In the rows, 128 means zero.
One turn sends every row of this set to another row. A few are shown first. Where does it send the rows asked after them?
rez: [113 111  98 113 128 104 121 124 147 141 114 162  96 135 132 147 128 124
 127 153 120 110  91]
Sak: [124  97 102 121 133  96 104 117 103 142 133 127 118 126 120 152 159 126
 112 139 148 124 126]
Sug: [111 128 160 118 114 106 127 116 137 143  97  95 130 112 100 118 118 158
 111 140 132 149 130]
kuf: [120 143 114 135 140 137 123 139 164 145 106 121  85 125 123  74 130 123
 131 126 126 101 133]
mufep: [121 127 121 114 151 178 131 122 143 144  98 109 138 127 109 118 134 134
  92 146 119 135 102]
zeda: [124 142 123 144 113 135 118 131 151 135 115 123  84 126 125  66 132 127
 130 128 133 111 135]
tam: [137 122 106 132 113 120 142 153 148 144 111 150  80 145 148 111 147 111
 127 144 124 106 142]
Vafi: [119 108 138  83 145 138 125  98 127 153 145 134 104 110 146 133 149 128
 125 156 127 112 130]
fif: [132 130 141 125 122 111 133 150 154 148  90 103 113 124 134  86 133 132
 112 116 129 133 169]
por: [126 146 164  87 120 117 135 109 150 134 140 116 112 104 143 136 131 137
 141 110 112 140 120]
gumu: [111 133 138 107 139 118 146 144 162 149  95 109  96 125  98 159 123 140
 123 143 124 119 100]
ren: [136 135 126 120 140 123 156 163 156 153  92 109  87 140 125 114 140 119
 123 134 127 106 153]
nesol: [117 132 155 104 116 131 141  96 136 147 154 136 118 101 146 127 142 140
 138 152 110 137 135]
tesa: [132 133 139 159 115 139 121 115 135 148 104 155 168 122 106 134 134 121
 113 144 126 112 152]
boga: [134 114 127 117  94 140 130 135 137 143 137 105 147 140 163 153 142 136
 152 132 114 112 149]
tilal: [138 144 109 125 110 147 123 110 133 113 115 141 135 140 134 114 126 125
 115 122 109 147  80]
Lod: [121 112 134 145 150 141  85 133 142 122 131 107 146 111 138 136 134 125
  84 140 150 130 113]
pebo: [125 144 110 141 129 133 123 130 150 139 113 129  84 131 126  70 132 121
 135 134 128 101 133]
Kolus: [134 111 132 107  99 137 119 141 147 140 129  96 148 136 165 153 137 135
 146 113 118 114 147]
niza: [119 141 127 138 124 139 117 140 165 140 108 115  85 120 122  70 130 128
 126 120 131 111 135]
Papu: [108 138 134 137 124  99 139 142 156 150 129 111 132 103 106 166 146 143
 129 118 115 153 126]
baf: [147 132 135 132 123 134 109 138 150 131  91 142 135 135 106 162 130 105
 110 101 140  95 117]
pufe: [142 136 128 150 127 124  96 132 131  99 139 117 129 131 143 148 130 116
 106 126 145 128  89]
Lubo: [116 140 131 158 170 141 122 132 149 137 132 107 158 111 127 142 131 130
 107 163 125 128 121]
mezo: [144 156 153 153 107 130 131 130 148 133  98 136 154 128  98 150 126 120
 122 112 124 115 133]
sov: [113 107 120 124 103  92 102  97 122 135 115 149 130 122 135 106 123 142
 116 150 128 141 122]
nebez: [131 104 124 100 121 139 119 140 144 149 124  92 149 137 161 154 139 132
 142 121 120 104 151]
dazus: [126 147 105 129 137 167 149 119 143 137 113 140 134 137 119 127 133 127
 118 154 100 134  88]
bab: [130 121 146  66 150 123 120 111 141 140 130 114  98 112 144 143 137 124
 128 114 129 114 115]
toko: [135 162 125 162 147 123 133 132 138 113 140 118 140 131 132 154 127 120
 128 148 121 126  98]
suzu: [125 128 103 115 146  82 121 137 137 138 121 120 117 124 118 172 145 122
 131 105 127 126 109]
Bifel: [133 124 125 109 125 158 105 113 131 121  99 111 140 130 123 105 127 132
  89 115 129 148  94]
meb: [132 116 121 136  95 108 120 141 148 139 111 144 106 130 156  83 140 123
 116 126 126 132 159]
bobos: [132 107 120 109 116 143 130 135 134 151 131 101 148 141 160 154 144 133
 149 140 117 101 154]
mubu: [135 109 122 138 132 142  99 123 138 146  98 160 149 129 114 145 138 107
 100 133 141  91 136]
mivu: [107 108 132 144 109 112 121 122 123 153 139 119 132 104 108 146 160 148
 110 152 136 151 144]

Lod -> pufe
nebez -> Kolus
Now find these:
rez -> gumu
pebo -> kuf
fif -> meb
mezo -> tesa
Sak -> suzu
mufep -> Bifel
Vafi -> bab

